Named turns come first, each shown by rows before and after it. Which turns, in which order, take the first row of each pair that follows to the second? Write the first one first, as in the answered first pair.
turn k25:
[ 10.2 -20.0 -10.4   2.0  -6.5  -9.5  -1.9   2.8  10.8 -18.5  -7.7  12.2
   0.9   3.7  17.8 -10.8  -0.5 -14.6  21.1  -3.1  -8.8  24.4   6.5  -3.0
   9.9  -8.3  18.8 -11.7   8.2  19.3  -2.7 -19.0   4.4 -12.5  -0.4   8.8
  12.2  -8.2   4.5] => [ 10.9 -17.8 -10.4   4.4  -6.9 -11.7  -3.0   3.1  10.4 -18.4  -8.4  13.3
  -0.6   4.5  17.1 -13.0  -0.1 -12.4  21.3  -2.5  -9.6  23.8   5.4  -4.0
   8.4 -10.7  15.8 -12.9   6.8  19.3  -3.6 -20.1   3.5 -12.9  -2.1   7.4
  10.4  -6.7   4.4]
[  1.4 -21.0   5.0   1.3 -15.6  12.8 -25.8   9.1  -5.6 -18.3 -11.8  15.5
  16.0  -2.6   9.1  -8.4  11.1  18.9  18.9 -11.9  -8.1  -0.2  -2.4   2.3
  -7.0  -5.3  15.7 -12.1  -5.9   7.5  25.7  10.3 -33.0 -19.2   5.3  -5.5
 -13.4  -2.2  -3.1] => [  3.6 -19.7   5.7   3.0 -13.6   9.2 -27.7   8.6  -6.0 -18.1 -13.1  16.1
  14.3  -3.1  10.9 -12.1  10.0  19.0  18.0 -11.2  -8.2  -5.7  -2.6  -2.7
  -6.2  -7.3  15.0 -13.2  -7.8   8.5  23.4  11.9 -35.2 -21.0   1.5  -7.0
 -16.7  -0.5  -1.0]
[  1.3   2.2   5.3 -13.4 -20.4  13.4   2.9 -10.1  -0.4 -11.9  -0.8   8.0
   2.0  -3.9  -4.6  -1.2   4.4  29.8  20.3  -2.3   9.3  25.3  -4.1  18.4
  -9.8  -9.2  -6.2 -13.0  10.7   3.5  24.9 -12.0   4.5  -7.2  14.6 -11.0
   9.9  -2.3  -0.2] => [ 11.3  10.9   3.9  -0.6  -8.9  -7.2  -3.7  -8.2  -1.9 -12.6  -1.8  15.1
  -8.5  -6.6   2.1 -16.7   4.3  31.4  18.5   0.4   9.1   5.3  -8.5  -1.8
 -10.6 -20.8 -25.3 -18.4   2.9   9.9  15.4 -10.0   2.9 -12.5  -4.8 -14.8
  -5.9   7.0   9.5]
[ -6.3   2.4  18.7 -29.7  -3.3  22.5  13.5 -12.8  -8.1  16.3   9.5  -4.6
  14.0 -18.5 -31.3   1.0  -1.7  18.8 -22.3  -3.1  17.7 -15.3 -22.2 -12.8
 -13.1  20.8  -7.5   8.7  11.5 -35.6  18.3  22.1 -11.1  14.3  11.8   5.2
  -5.9   0.3  -5.9] => [ -3.4   5.3  17.0 -25.2 -12.2  23.8  14.0 -15.7 -10.6  17.8   9.5  -2.8
   9.9 -20.1 -32.8  -1.5   3.0  33.4 -16.6  -4.3  20.1  -9.4 -24.7  -5.5
 -17.4  14.5 -16.3   3.6  10.7 -33.8  16.8  11.4  -9.3  11.7  11.0   1.3
  -3.2   2.7  -7.2]
turn k547:
[ 24.6  22.5   4.9  18.4   4.4 -34.7 -17.6 -11.3   9.7 -13.0   3.4  11.5
 -20.9 -10.7   9.1  -5.4  -2.4  57.4  -1.0   3.1  16.7   2.3 -10.6 -13.0
  -5.8 -28.4 -27.6 -22.4 -18.5  -5.7  -7.9 -21.5   1.2  -9.5 -27.9 -26.0
 -31.0  13.6  13.1] => [ 12.5  18.6   4.3  13.6 -17.7 -11.0  -8.6 -15.5   6.6 -11.1   3.9   2.9
 -18.0  -1.2  -2.3  18.2   5.4  70.9   4.0  -1.2  16.9  37.5  -5.3  25.5
  -8.4 -21.9 -18.7 -18.6 -11.1 -12.9  -7.5 -42.3   6.9  -5.6  -6.5 -23.2
  -6.4   7.3   1.3]
[-19.7  12.3  15.7  18.6   1.2   2.2  28.4  20.5  -1.1  37.8  -0.2  -3.1
 -11.0   8.6  15.9  29.6  26.3 -19.4 -32.6   2.8   0.2   0.8   5.1 -12.6
  -4.7   3.6  16.6  43.5   5.8  15.2 -10.5  -2.1  11.8   4.4 -10.4  16.1
  15.2  -7.2   3.6] => [-16.7  13.5  15.0  18.7   5.4  -4.4  25.1  22.6  -0.3  36.6   0.0   0.6
 -11.4   6.0  17.4  23.6  24.5 -22.4 -33.1   2.8   0.7  -8.3   3.2 -23.6
  -4.0   1.3  14.6  43.0   3.9  17.7 -10.3   2.9   9.9   2.8 -16.5  14.7
   8.5  -4.3   5.6]
[ -6.6  16.6   6.4   5.7   5.5  39.0  -3.1   3.3  -4.0   8.1  12.0 -22.7
  -8.9   8.7 -32.5  -8.2  -0.3  11.4   1.1 -11.9  -4.9  12.3  15.1   0.7
   4.7  32.1  16.1  24.5   3.3  -9.9   4.3  -8.6 -14.4  -0.1  -6.7  22.9
 -13.9  -1.7  14.2] => [ -3.1  17.3   6.2   4.8  14.4  31.5  -5.8   5.0  -2.4   7.9  12.3 -21.0
  -8.4   5.6 -29.5 -15.1  -4.2   3.8  -1.7  -9.5  -4.4  -0.9  14.3 -12.6
   6.6  33.3  15.8  25.0   2.0  -8.4   6.4   2.8 -17.1  -0.2 -12.1  22.2
 -21.8  -0.3  19.4]
turn k111:
[ -1.5   6.9   3.3   7.7   2.6   2.7   2.5   7.6   0.9   6.1   5.2  -3.2
  -1.6  -0.8 -10.4   3.7  -3.3  10.6  -8.2   7.7   6.7 -14.6  -9.0 -10.2
  -8.4   5.8 -13.1  -2.9  -5.7 -13.2 -12.4  -1.7  -1.8  -4.9 -14.8  -2.7
   6.3   1.4  -5.4] => [  0.2   5.1   4.5  -0.1   2.6   6.4   2.8   8.3   3.6   5.4   6.9  -3.2
   2.9  -7.9  -9.7  -1.7  -6.5   9.5  -5.4   5.6   8.5 -17.3 -12.4 -14.2
 -10.0   9.2  -6.2  -2.8  -1.9 -15.3  -2.3   6.2  -2.1  -4.6 -10.8  -3.9
   4.9  -1.6  -3.9]
[-18.1 -29.9  11.1  -8.1  -3.2   9.6  16.8  -1.0   9.1 -16.0  -7.0  21.7
   9.9 -18.9   6.7 -12.8  -6.4   3.2  20.4  -6.2  14.5  15.8  -8.8   3.8
  11.0 -11.6  21.1  -2.6  13.6  -8.3  23.8  -1.0 -11.9 -12.8  23.9  -4.3
   1.7  -2.3 -10.3] => [-24.7 -25.6   6.9  12.8  -5.6   8.9  16.0  -0.7   2.4 -12.9 -13.6  18.8
  -1.9   4.0   3.0   6.7   2.4   5.7  10.4  -6.1   7.5  30.6   4.6  23.4
  12.0 -17.4  10.5   1.6   6.9  -7.6  -5.9 -27.9 -10.5 -12.0  19.7   0.0
  12.7   2.9 -15.8]
[  1.1   8.1   1.1   7.4  14.3  -6.8  -0.7   2.1  -4.6  15.1  -1.9  -7.0
  -8.3   6.3   2.1  -2.0   4.3  -5.8 -26.4   4.9  -1.6  -0.1   6.3  -2.9
  -1.5  -5.4 -19.8   0.9  -7.1  -9.0 -25.9 -16.0  -2.8   5.2 -15.5  -0.3
   0.7   4.6   0.7] => [  8.5   5.3   5.3 -10.4  17.8  -9.0   0.1   2.3   1.6  13.1   5.2  -3.2
   1.0 -13.9   6.4 -22.2  -3.9  -8.2 -16.2   5.5   6.2 -15.1  -6.4 -22.3
  -2.0  -2.1 -10.6  -1.9  -1.8  -8.0   0.3   9.1  -5.2   2.5 -13.2  -4.5
 -10.0   0.5   7.9]
[ -4.5   1.0  -6.1  14.8  27.9 -15.3   9.1   0.7  12.1 -29.9  -2.2  36.7
  27.4  -3.4  40.0 -40.1 -11.4 -33.5  -4.1 -17.5 -21.5 -19.5   5.4 -12.9
 -10.7  13.4   8.3 -13.3   1.0  18.9  22.2  35.0 -25.1   6.7 -22.9  18.1
 -45.5   5.4 -11.3] => [-25.7  -7.6  -2.3  -1.5  14.6  20.0  19.1   0.3   9.7 -24.8  -0.8  19.2
  41.2  10.6  19.3  -4.3 -10.4 -43.0 -15.0 -23.1 -24.5   9.3  17.8  24.4
  -8.3  37.0  34.9   4.9  11.7   1.0  22.1  30.3 -23.6  22.9   5.2  31.1
 -18.1  -5.2 -30.9]
Then:
(two turns a pair)
[  1.5  12.4 -10.4 -10.0 -20.2   2.6  -1.1  -6.8  15.9  -3.4  -1.9   7.2
  -7.4  30.7   4.8   3.5  -3.5  28.3  15.7  -3.8  -8.2   9.6  -3.6  -0.8
   8.3  -1.3 -11.3  15.7   1.6  -5.9   3.6   0.3 -38.2 -11.3   7.7  -9.4
  -0.1 -14.1   2.2] => [  3.0  10.7  -7.9 -18.5 -16.0   1.8  -0.7  -6.9  16.7  -2.7   0.9   8.0
  -0.4  22.1   5.6  -3.3  -8.3  22.7  16.2  -3.9  -4.6   0.2  -6.3 -10.6
   9.2   3.7  -7.5  15.4   3.5  -8.0  12.4  14.0 -39.7 -10.0   8.3 -10.0
  -5.1 -16.1   4.6] : k25, k111
[  2.9   7.0  -0.7  -5.4   1.5   2.6  -1.1   3.0  -2.8   4.6  -0.9 -10.5
  12.9  -9.8   6.5  -0.1  -0.1  20.0  11.4 -13.5   1.9  -1.4  -8.0   6.1
  -7.9   8.5   2.7  -6.4  -3.1  -9.3  -4.6  -3.8   1.3   0.7   6.9  -5.3
  17.8  -7.8 -12.1] => [  2.8   6.6   0.1  -8.9   8.4   0.3  -2.4   5.1  -1.3   3.9  -0.5 -10.1
  15.8 -12.7   7.9  -3.8  -4.8  11.5   6.6 -14.5   2.2 -11.5  -8.5  -4.5
  -5.7  12.4   5.8  -3.3  -2.2  -9.6  -1.6   7.3  -0.5   3.7   2.2  -3.7
  12.4  -8.5 -10.8] : k547, k547
[ 14.5 -19.4  12.9 -24.5   0.8   6.8  -9.0  29.0  -9.4   4.5  13.0  -1.1
  11.9  -4.1   8.9 -26.8  -8.4 -23.7   9.2  12.1   2.6  -5.8 -30.4   0.0
  -2.7  -5.8 -11.8  -0.5  -5.4 -13.4   2.7  22.1   9.2   5.0   5.0   4.6
 -16.7   5.9   3.9] => [  9.9 -12.5   7.6   3.9  -2.5   1.6 -12.6  29.7 -16.5   7.6   3.1  -2.7
  -4.6  21.2   6.4  -7.2   3.5 -19.8  -1.6  12.5  -6.6   9.0 -16.2  19.6
  -2.0 -15.3 -28.2   0.1 -15.0  -9.2 -34.3 -10.9  11.0   3.7  -3.7   8.3
  -7.2  13.7  -0.7] : k111, k111
[ 14.0  -7.3 -11.2  17.4   9.9 -18.3  -2.3   1.7   5.5 -15.3  -3.7  19.3
 -15.4  13.1  17.7  -8.1   1.0 -16.0  12.8  -2.6  -6.7  -6.6   8.0 -16.1
   1.9 -14.0   3.1  -5.9  -8.5  20.5  -6.5 -20.5   2.6 -10.1 -12.2   1.8
  -4.1   2.1   8.8] => [  6.9 -17.6  -4.2 -15.3  -4.5  10.6   9.3  -1.8  10.1 -14.9   5.0  11.2
   6.5  -3.0   7.8  -5.6  -4.6 -13.6  24.2  -7.9   3.3   6.4  -0.3  -4.3
  -1.1   4.1  31.8  -1.0   8.0   8.3  31.5  -0.8   5.5  -3.3  16.9   2.2
   8.3 -13.1   2.1] : k111, k25
[  0.7   3.6   7.4   0.8   0.8   4.4   4.7  -0.2  -7.8  -0.6   0.1  -4.2
   1.3   6.4 -16.1  12.5   5.6 -11.5  -9.2  -1.6  -7.1   2.5   5.7   8.2
  -5.9   5.9  -6.8   7.2  -3.7  -5.8  -3.6  -1.8   0.0  12.8   1.9   5.2
  -4.5   6.7  -4.7] => [  5.9   6.0   4.0  10.2  -0.2  -4.1   2.4  -1.7  -9.0  -1.6  -2.4   1.7
  -4.8   5.2 -12.1   4.0   8.5  -2.1  -3.4  -1.4  -5.4   0.5   4.1   5.0
  -6.8  -3.7 -18.4  -0.5  -7.6   2.2  -8.4 -10.4   1.3   6.1  -5.0   0.1
  -9.7  10.9  -0.2] : k111, k547
[ -6.5  -8.4   2.3   1.2   7.8  -0.4  -0.5   9.1   1.6  -5.8   6.1   1.5
  -0.2   1.3   4.8  -3.3 -10.8 -22.0   7.4  -5.0  -8.0   9.4   2.0  -1.2
   6.0   8.3  17.2   0.4  -1.4  13.2  10.9   8.8   3.7   3.6   3.4  11.2
   1.5  -0.8   0.4] => [-5.4 -2.8  1.1  9.0 -8.7  3.9  2.2  3.0 -2.8 -5.4  4.2  3.3 -6.2  1.2
  1.1 -4.5 -0.9  5.7 15.7 -5.4 -2.4 24.4 -2.4 14.8 -2.9 -1.4  2.1 -8.1
 -2.2 13.0  9.2 -9.9  6.8 -1.2  3.9  4.6  6.7  3.1 -2.3] : k25, k25
[ 10.7 -11.4  -0.9  -5.6 -31.5  14.9  -6.9  -8.9   4.8   6.6   0.3  -0.5
  -4.5 -18.7   3.7  11.6  -9.0  31.8  36.6  -4.9  12.8  23.1  -1.2   7.2
 -24.5  -2.0   6.7 -12.6  20.4  -4.4  30.9   2.4  22.8   3.5  21.6  -3.0
   9.8  -6.5  -4.6] => [ 21.0   1.2  -6.7  31.3 -16.1 -17.0 -19.4  -5.4  -0.9   6.8  -7.6   9.7
 -28.7  -3.3  13.0   4.5  -3.0  33.0  24.1   2.6   6.2   4.9   3.8  -9.5
 -23.2 -23.2 -28.8 -18.6   2.7   6.5  -6.3 -14.1  20.0  -3.7 -11.0  -6.4
  -7.1   9.0   3.7] : k111, k25
[ -3.0   5.4  -7.2   6.5  20.2 -17.8  -2.3  15.1  -6.0  -4.3  -2.1   1.0
 -24.1  -0.3   0.1  -1.6   0.3  -5.8 -14.6   0.0  -4.0 -25.7   2.9  -8.8
  13.1   8.2 -12.5   8.0 -10.5  -7.8 -24.8   6.5  -1.1 -10.8 -11.1   9.9
  -3.4   6.7   3.2] => [ -7.0   4.6 -11.7  13.4   2.5  -8.6   0.6  11.2  -9.1  -5.8  -4.2  -0.4
 -28.3   5.9  -3.9   8.4   9.8  14.3  -6.0  -2.9  -3.6  -1.2   5.9  16.8
   8.4   1.8 -18.0   3.6  -8.0  -6.7 -29.4 -18.0   3.1 -12.9  -2.4   8.4
  10.5   6.8  -1.8] : k547, k547
[ -8.5 -13.8   0.6   1.3  -6.2  -4.0   9.5  12.9  -1.5  21.2  17.2  15.8
  -8.8 -21.5 -10.7 -28.4  16.2   4.6  21.7   7.8  -2.0   1.5 -13.0 -10.4
   6.5  16.4   9.2 -20.8  18.9  -1.8   3.6  17.6 -15.0 -22.9  -6.6  15.0
  -8.0  -1.5   3.2] => [-17.2 -15.0   0.4   0.4 -15.9   9.8  14.0  11.0  -2.6  23.3  15.6   8.5
  -7.3 -13.1 -18.6 -12.7  19.9   5.7  18.4   4.7  -3.1  17.8  -9.0   8.9
   7.0  20.8  15.1 -15.1  21.3  -6.4  -0.8   7.0 -12.2 -18.6   4.4  18.6
   5.5  -3.2  -5.6] : k547, k111
[ 16.0   5.8   5.5   7.9  19.7 -24.8  -6.4 -10.8  -7.5 -16.3  -1.4   3.4
  -5.3   6.1  -6.2 -23.3  -2.5 -25.0 -24.9  25.5  -7.8 -22.3   7.9 -22.3
  -3.5   7.4 -23.2   0.7 -13.3  13.0 -17.2  26.9 -18.2 -10.1 -12.5   9.6
 -22.9  10.6   9.2] => [ -2.1  -7.2  11.7 -28.3  -9.6  20.5  12.7 -17.1  -7.7 -12.6   8.7 -12.5
  17.9  -2.0 -27.6   0.2  -1.5 -14.2 -15.5  15.8   0.6  14.4   5.0  18.0
  -7.6  31.8  12.0  10.2   8.5  -5.1  16.0  30.9 -12.8   2.1  30.6  13.2
   7.0  -7.3  -7.7] : k111, k25
[  7.2  -3.4  -4.5  -3.1   4.8  -7.6 -13.0  -1.6   3.0 -10.5   3.2  13.7
   4.1  -2.4  20.4  -9.4 -10.5   5.1  15.9  -1.7   0.5  -1.7   6.3 -12.5
  -0.2 -18.8   2.5  -6.5  -2.7  21.1   4.2  -3.8   7.8  -3.1  -6.0  -7.9
  -4.0  -0.6   6.9] => [  6.5  -3.7  -6.4  -0.5   5.5  -8.7 -13.2  -1.1   3.5 -11.0   2.2  12.6
   2.6   1.9  19.3  -6.0 -10.1   2.7  14.2  -1.9  -2.0   0.9   6.5  -9.8
   0.0 -18.9   2.8  -5.0  -3.3  22.8   1.6  -7.7   7.3  -3.6  -6.6  -6.9
  -1.9  -0.9   6.5] : k547, k25
[ -7.1  -3.0  -0.6 -25.4  -3.9   5.9   0.4  -1.9   3.6   0.5  -4.8  -7.0
  15.8  -9.0 -10.2  -4.8   2.2   7.1   0.8  10.1   7.9  -8.3 -11.4   2.2
 -12.7  16.8   7.4  -7.1   4.4 -11.5  16.1  14.0  -3.4   7.5  11.3  -2.3
  -1.0 -11.6   4.5] => [-15.4  -1.6  -3.1 -14.7  -6.2   9.5   1.2  -0.1   0.0   3.3  -8.4 -11.2
  10.0   8.8 -16.0  13.3   8.5   2.9 -10.8  10.8   1.2   1.8   0.5  18.4
 -11.1  18.4   2.8  -1.4   0.4 -13.7  -4.5  -3.1  -3.5  10.7  12.2   2.8
   8.8  -8.7  -2.7] : k547, k111
[ -0.2   0.3   7.9  12.1   8.2 -21.3  -3.5  14.2   4.8 -24.9  -2.2 -20.1
   0.1 -43.4  -2.0  -3.7 -36.5  -0.5   3.7   6.7   5.5 -38.0 -25.8 -22.0
   7.5   0.2  -1.2  -8.8   8.1   2.3 -24.6  16.7   0.4   6.4   6.7  -2.7
  -9.3  25.1 -27.2] => [-14.3   0.6   5.0  25.5   0.8  -8.7  -1.5  14.3  -1.7 -20.9  -8.5 -28.7
  -6.4 -19.1 -12.3  26.4 -26.3  -2.7 -10.1   5.5  -1.9 -14.3 -10.7   8.4
   9.7   2.7  -3.3   0.5   5.8  -3.4 -51.4 -10.8   2.2  13.7  12.2   5.2
  10.5  24.9 -39.2] : k111, k111
[ -5.7  -3.4  -5.8  -8.3   2.3  -2.1   0.0  -1.3  15.0  -7.7 -10.0   6.0
  -4.8  -0.1  12.2   1.7  -5.2 -11.9  22.3  -3.0   1.6  20.5  12.5  14.2
  -4.3 -11.1  16.1  -8.2   8.0  19.4  18.6 -10.0   9.8 -10.8  10.6  -4.5
   2.9  -8.4   2.3] => [ -1.9   1.5  -7.6   3.0   3.5  -9.7  -2.8  -1.3  12.1  -7.9 -11.7  10.4
 -12.0   4.5  15.5  -2.4  -2.4  -6.5  21.4  -1.0  -0.8  16.9  13.2  11.0
  -4.8 -18.9   3.0 -11.9   2.7  23.4   9.1 -18.1  10.2 -14.5   1.3  -7.3
  -2.3  -2.9   4.3] : k111, k25
[ -7.3   2.5   5.0 -13.1   8.8   6.4  -2.1  11.0   3.7   1.2   3.6 -21.2
   0.8 -10.4 -22.9  -5.0  -2.3 -21.4 -14.8  -0.5  -9.8 -24.9   2.3 -15.5
  11.0  13.1  10.3   6.2  10.8  -8.6   1.7  36.7   0.2   5.6   0.1  15.7
   6.5   4.5   0.8] => [ -0.6   9.6  -2.3  15.6  12.8 -13.5  -9.2  11.1   0.7  -0.4  -2.3 -14.0
 -16.8   2.2 -14.8  -5.6   5.3 -14.2 -17.9   1.9 -15.9 -27.8   6.2 -17.7
  10.2  -5.8 -14.7  -1.0  -1.3   2.1 -24.1  13.8  -0.3  -3.0 -19.5  13.5
   0.6  16.1   4.6] : k111, k111
[ 14.6 -11.3   9.5  -6.1 -15.5   8.4   6.3  -5.6  10.6   0.2  -4.7   4.3
   3.1  -5.6  24.2  -9.3   3.5  15.7  24.1  -1.6   0.7  24.3  -3.0   8.6
   2.1 -19.0  11.8   1.6   7.1  27.6  33.9 -20.2  18.8  -3.0  12.4 -12.2
   4.4 -17.4  18.7] => [ 18.2  -4.0   7.1  12.0 -11.8  -4.2   2.4  -4.1   6.1  -0.5  -8.5   7.7
  -9.9   1.3  26.6 -11.9   8.8  20.9  19.1   0.8  -2.5  17.8  -2.8   3.7
   0.5 -30.8  -7.0  -2.1  -1.2  31.7  18.2 -30.9  17.4  -6.8  -2.8 -14.4
  -2.0  -9.3  22.0] : k111, k25
[  0.1  24.5  -1.4  17.8  -3.0 -12.7  -5.2   8.8 -10.5  28.8  -1.0   4.8
 -17.6  13.5 -24.0   5.0   6.6  28.4 -25.8  -1.5   7.7 -18.3  -3.6   8.6
 -11.0  -9.7 -39.3  -1.7  -4.9 -10.1 -22.9 -17.9  -6.2  11.7 -14.6  -5.5
  -1.1   8.2  -5.6] => [ -9.3  12.4   8.8 -25.9  -9.1  15.1   5.8   8.6  -3.7  29.8  10.5  -7.1
   9.9  -7.0 -36.4   6.2  -3.7  17.6 -19.9  -6.9  16.1 -15.7 -11.2  11.2
 -11.3  17.3  -1.5   8.6  13.5 -25.7  18.5  16.6  -4.5  25.0  14.8  -1.3
   6.8  -8.2 -10.8] : k111, k111
[  4.1   2.3   4.2  -6.6   3.8   3.7  -5.9  -0.7   8.9  18.2 -17.5  -7.1
  10.2   4.4 -29.6  23.6   3.4 -11.9 -23.5  -0.7  14.0  -2.0  17.5   2.8
  -7.5  17.4   5.1  17.0  -5.6  -9.6  -2.6  10.4 -16.8  -0.1 -10.9   9.5
   7.0  11.2  -6.8] => [  7.4   8.2   2.6   4.1 -10.0   4.7  -4.4  -6.7   2.7  18.4 -17.9  -4.2
   2.3   3.7 -31.2  19.6  11.7  14.2 -15.7  -2.0  18.0   8.1  13.7  14.8
 -14.4   5.0 -10.8   8.4  -8.6  -8.3  -5.3  -7.4 -13.2  -4.8 -12.9   2.2
   9.7  16.7  -7.2] : k25, k25
[ 12.9   2.2  14.6 -11.6   5.8   5.4  -4.0   8.1  15.8  15.1   2.2   1.8
  14.4 -24.0   8.8 -23.6 -18.2   3.9  10.3  -5.2  18.5 -22.4  -9.8 -24.1
  -0.2   7.2   6.4 -17.9  -1.9   5.3  26.2  30.1   4.2  12.8   1.1   0.9
 -14.7  -2.0   6.8] => [ 17.7   7.3   8.9  12.2 -11.5   1.7  -4.4   0.3   9.9  11.0  -1.5   8.8
  -0.1 -15.1  12.4 -24.3  -4.5  36.8  24.8  -5.3  17.7  -1.3 -10.6  -4.6
  -7.2 -15.0 -20.0 -32.5  -7.1  15.5  13.1  -7.2  10.1   1.5  -3.5  -8.1
  -7.2   5.2   5.7] : k547, k547
[ 14.3 -13.4 -22.8  -1.0  -4.7 -26.1   8.1  -6.7  18.4   2.4   1.7  11.7
 -17.5  -0.6  19.8 -23.8   2.0 -25.8  -4.1  11.5 -14.2   2.0   7.7 -23.2
  -9.5  -4.4   5.5   3.2   5.4  -5.8  -8.6  -1.1   5.4 -14.5 -14.3   8.8
 -16.0   5.3  -5.5] => [  1.0 -17.1 -21.3  -6.3 -12.1  -7.7  13.6  -6.0  16.5   6.8   1.8   0.8
 -11.9  13.1   8.0   1.6   5.4 -31.6 -13.2   9.9 -17.0  21.4  17.4   2.5
  -8.5   8.1  18.1  13.5   9.0 -14.9 -15.1 -11.5   6.6  -5.8   0.3  16.1
   2.4  -0.3 -19.3] : k111, k111
